A single turn carries every row of the set below to another of its rows. Some are shown first; where does it send the rows asked next?
sor: [-23 -20   6 -11  22  -9 -13  -5  -7  13  28   0  -8  50 -25  -7]
mal: [-12   0  27  35 -26  30 -24  -3  -6  11   8  13   2 -19   8  -2]
Gesot: [ 27  46 -34  21  23  10   3  14 -10   0  42   0  -5  -7   1  19]
Mize: [-19  -7  18  38 -23  10 -19  11 -18   3   0   0  -3 -30   7   3]
zak: [ -1 -27  39  -6  36  -5  -9  -2   5  30  17   1 -13  16 -18  24]
digod: [  5 -37  -9  13   3   7 -18   4 -18   4  35 -14  -5  42  12  43]
mos: [ 27  20 -10  29  18   9  41  14 -11  -4  28  23 -11 -12  -9  34]
zegul: [ 23  28 -45  18  10  14 -10   9 -18  -1  49 -13   5  15   9  16]
Rog: [-11   0  20  34 -31  29 -18  -6  -9  11   9  12  11 -19   5  -9]
rete: [  2 -11  26  -3  39 -18  25   5  -3  23   9   4  -7  -9 -32  14]
tego: [-20 -20  -8   7  16  -5 -27  11 -14  -6  34  -3 -26  54  -1  23]
Tuput: [ 24  47 -16   9  34   5  11   7  -2  14  34   4   0 -16 -17   1]
vavo: [ 26   4 -34  29  -4  17  34   6 -23 -10  38  10   7  12   1  31]
Liv: [-18  -9  12  32 -31  15 -13   0 -19   7   3  -2  13 -22   3 -11]
fidof: [  1  33  -7  10  24   5  34   1  -4  -2  31  35 -11  13 -33  -7]
kobig: [  9 -27  -5  18  -4  39 -38  -7   7 -26  29   7 -13  24   4  34]
Mipo: [ -2  10 -42  22  -1   5  17  11 -26 -23  42  12  -8  38  -6  10]
Dofe: [-17   2  29  -4  40  -5  -9   2   8  14  24  21 -29  29 -28   4]
romim: [ -1 -43  15  -6  16   3 -16  -9  -6  25  28 -13   6  40  -7  21]
guda: [ 11  32   0  -3  47 -12   0  11  -2  23  24  -9  -5 -18 -23  -1]
bar: [ 16  13 -30  10  11  19 -35   3 -11   8  51 -17   2  31  15  21]
dumov: [ -2 -18  30   3  34   5 -15   3  17 -11   0  10 -25 -20 -30  18]
Todad: [-12   3  26  40 -23  25 -23   4  -7   6   5  13  -4 -25  10   5]
raval: [-14  -4  17  31 -31  22 -12  -5 -14  11   5   5  14 -22   1 -14]
feb: [-16  12   6   2  39 -23  22  16  -8   1  16  14 -24   5 -36  -1]
duka: [  4  33 -20  28  18   8  21  19 -11 -21  37  32 -29  16 -10  22]
zuvas: [  3  -9   0   2  20   0  23  -2   2 -18   1   7   2 -30 -43  -7]
tebu: [-18  -8  11  36 -28  10 -13   8 -21   3   1  -3   6 -29   5  -4]
tode: [ -3 -35  23 -11  15  21 -24 -23  17   1  12   3   4  12 -31  -3]
Sise: [ 15  -1 -27  31   1  18  10  14  -8 -45  17  11 -16 -18  -8  31]
kigif: [-16  -2  22  40 -24  18 -24   9 -13   3   3   5  -6 -27  12   8]
Pavar: [  1  -1   2 -13  35  -4 -38  -2  -1  31  32 -27   2  21 -10   2]
botib: [ 23 -12 -21  26  -7  29   0  -2 -15  -3  46   8   1  38  15  42]
latid: [  5  17  15 -10  49  -8 -25   4   6  32  25 -13  -9  -1 -18   4]
kal: [-10 -51  -5   2   6   3 -30   0  -6 -21  11 -21  -6  15 -13  18]
sido: [ 23  14   0  19  10  35  16  -9  15 -23  18  36  -6 -20 -26  10]
rorup: [  4  -3 -14   0  24   2 -45   6  -9  17  40 -30  -4  30   8  18]
tofi: [ -2   0 -19  16   1  22 -15  -3 -10  -9  50  17 -12  61   2  17]
gasig: [ 20  14  13  10  29   4  42   0   0  17  20  25  -2 -14 -29  13]
turo: [ 14 -19 -35  17 -17  35   0 -12  -8 -33  29   5  14  14  -9  10]

Dofe -> feb
dumov -> zuvas
vavo -> botib
Now find these:
Rog -> kigif
latid -> guda

